(in the rows, 128 means zero)
One turn moves every row onto another: examples first, then more rows asked:
Pak: [138 137 135 137  74 107 128 115 125 152 100 132 153 107 127 139  92 117
 104 135 131 100 115 131 182 110 124 138 142 121]
rigef: [151 117 152 116 102 121 125 139 107 150 145 104 149 136 111 137 106 129
 112 115 120 115 120 141 116 120 153 135 127 127]
dar: [142 130 131 143  79 108 126 115 136 152 104 114 168 113 122 147  95 121
  71 133 108 105 112 127 183 110 138 136 139 122]
dobil: [154 110 136 138  98 121 130 108 111 123 112 102 166 126 101 118 118 149
 112 121 150  76 109 137 156 105 157 122 153 139]
rera: [153 111 137 137  71  98 136 130 103 130  94  96 168 123  93 124  95 122
 112 118 130 109 111 110 159  94 127 126 158 143]
rila: [159 107 153 113 107 116 131 118 103 142 143  96 148 139 106 149  93 137
 100 120 113 106 119 138 123 125 162 135 130 124]
Pes: [155 127 148 129  99 120 119 117 104 139 147  99 148 134 110 133 105 134
 109 107 130 119 118 152 133 134 149 128 130 125]
zipek: [161 128 135 123 113 117 148 123 136 150  97 104 178 125 102 140 118 149
  93 139 120 100 150 123 123 117 131 116 138 109]
Bap: [128 135 135 132  62 107 123 115 132 152 108 116 165 111 111 152  83 121
  91 128 127 110 108 131 179 113 133 138 133 122]
kef: [135 124 135 138  74  98 133 109 135 146 105 114 164 131 130 147  98 112
  90 133 117 107 106 119 186 117 135 148 135 126]
seg: [145 112 123 117 111 104 147 111 118 145  89  97 181 127 116 129 109 138
 107 147 130  87 138 125 123 111 132 120 143 104]
fulo: [160 122 124 114 105 105 157 118 130 156 108 107 184 123 109 158 104 131
 102 147 128 104 143 113 133 109 131 115 142 105]
gunop: [148 128 123 116 105 110 148 123 116 155 109 102 190 117 116 148 118 146
  94 151 121 102 132 116 125 116 129 116 152 108]
Sol: [127 138 141 138  78 101 117 120 141 152 110 120 164 111 129 156  96 125
  93 135 124  95 104 109 177 119 137 135 137 115]
tude: [153 113 151 119  97 122 129 112 104 137 135 102 158 153 109 134 107 127
 105 115 116 109 117 141 124 136 161 146 132 131]
zezo: [130 126 139 151  81  94 134 112 129 159 121 121 164 115 123 159  97 120
  94 134 120 103 113 113 184 111 137 150 148 116]
Vasig: [153 121 158 121  73 119 132 117 132 140 100 100 149 135  90 130  96 137
 115 145 134  77 118 140 144  89 120 117 150 129]
zef: [123  92 151 140 113  91 111 113 120 139  97 118 148 130 101 146 121 147
 125 119 119 110 105 112 146  98 117 146 147 144]
rilen: [123 103 139 143 112  85 116 119 125 146 106 103 154 131  85 153 126 154
 134 112 116 116 114 110 152  99 120 138 131 136]
gegoz: [158 120 148 114 104 120 107 116  92 144 125 113 144 137 103 132  96 129
 115 113 131 111 115 144 125 131 154 125 135 133]
Bivuz: [142 118 132 122 111 117 148 110 129 134 100  98 190 121 106 145 112 155
 101 153 128 103 138 124 126 105 126 116 139 106]
Pif: [141 107 147 136 107  88 112 109 127 145 111 130 147 143  90 157 132 154
 133 125 120 122 121 111 154 102 129 140 134 145]
vut: [127 101 142 130 103  83 112 118 128 140 117 121 140 122  99 160 130 156
 127 112 110 108 109 111 148  91 137 138 130 137]
Ladev: [156 116 146 133  98 117 114 117 105 143 140 103 152 137  99 131 109 131
 102 102 102 111 123 143 127 125 162 140 131 129]
vul: [160 131 129 109 103 108 154 112 125 150  92 110 178 135 104 147 114 150
 103 156 125 102 146 118 137 120 129 119 138 113]
bazup: [140 129 159 152  97  98 117 118 111 152 101  98 147 144  88 129 124 123
 116 124 154 103 115 124 152 107 137 111 161 128]
Geze: [139 104 144 146 107  90  99 116 147 152 107 123 153 133  87 156 124 149
 120 116 112 114 120 108 154  95 126 135 132 141]
ripu: [139 104 155 136 116  98 118 110 132 143 124 127 143 128  92 170 126 154
 127 109 120 109 112 108 150 108 132 143 139 141]

Geze turns into dar
bazup turns into rera
Now these:
seg turns into gegoz
kef turns into vul
zezo turns into fulo
Bap turns into Bivuz
gunop turns into rigef

One turn moves every row onto another: examples first, then more rows asked:
Satiz: [108 143 107 137 132 120 131 114 122 129 118 132]
Vano: [119 130  95 121 113 128 100 119 151 116 169  99]
kelev: [148 133 102 126 104 128 133 120 146 115 143 110]
kuf: [107 139 108 132 136 117 127 110 114 132 119 128]
fiba: [100 118  99 127 137 148 104 118 113 106 128 125]
bor: [106 108 109 138 128 138 117 120 103 123 158 107]
Febas: [112 128  87 118 110 137 101 114 150 106 159 106]
Leto: [123 130 115 126 136 120 129 127 120 158 140 116]
kora: [135 140  91 122 112 131 136 123 154 111 149 122]
kadu: [114 125  94 103 122 136 136 130 144 116 127  98]
guvi: [125 131  92 132 130 151 140 112 108 129 139 134]
duv: [144 117 113 121 143 137 110 120 124 125 164 137]
Pobor: [122 117 105 102 120 134 120 125 139 119 131  85]
Sipil: [142 109  93 113 119 123 112 119 154 144 142 116]
masem: [109 133  97 131 130 112 128 117 132 128 116 139]
setig: [145 135  92 120 111 128 130 115 156 114 138 118]
dilus: [110 127  98 122 113 130 101 121 151 109 165 101]
furut: [ 99 120  91 117 136 146 101 113 118 110 124 125]
bisa: [117 119 105 107 123 130 126 127 146 121 125  88]
Korov: [132 135  94 133 152 130 103 109 132 126 140 144]
Tati: [139 130 117 132 107 124 125 126 124 136 161 129]
tovo: [119 139  85 130 145 128 102 103 141 121 144 142]
tugub: [105 130  86 114 122 136 112 123 152 108 163 103]
mozup: [102 114 116 136 130 142 104 117 115 141 141 101]
kalit: [119 110 112 121 139 121 105 117 133 129 175 105]
maku: [104 145  97 122 133 134 116 108 119 137 163 136]
Dogem: [110 119 100 105 158 143 125 106 117 128 143 122]
rus: [111 125  99 102 117 128 126 119 145 119 124  92]
Nako: [112 107 101 125 104 109 127 110 137 133 145  99]
mubu: [139 135 129 131 123 124 124 108 140 132 163 120]
luzov: [136 127 131 123 132 129 123 116 126 146 128 127]
velef: [110 139  99 130 126 122 132 108 123 122 114 134]
dumu: [120 124  85 130 143 126 102 115 143 116 140 148]
Bulo: [128  99 101 113  99 134 106 117 133 113 154 120]
Potom: [ 94 113  91 125 129 136 106 121 119 110 124 129]
Bizim: [132 101 109 121 128 141 126 133 118 137 135  99]
rad: [134 116 116 144 135 139 104 104 127 119 163 129]
bozav: [102 121  98 129 136 145  98 115 107 111 134 128]
muba: [125 122 125 123 113 148 126 127 119 138 133 101]
Sebop: [123 136  95 130 154 132 100 112 140 122 143 143]
Loza: [147 134 100 128 107 132 129 123 153 114 142 118]
Mip: [124 109 110 129 141 148 102 113 135 128 163  96]

muba turns into mozup
Febas turns into tovo
dilus turns into Sebop
Now these:
kuf turns into Pobor
Nako turns into Dogem
tugub turns into dumu
Tati turns into Leto

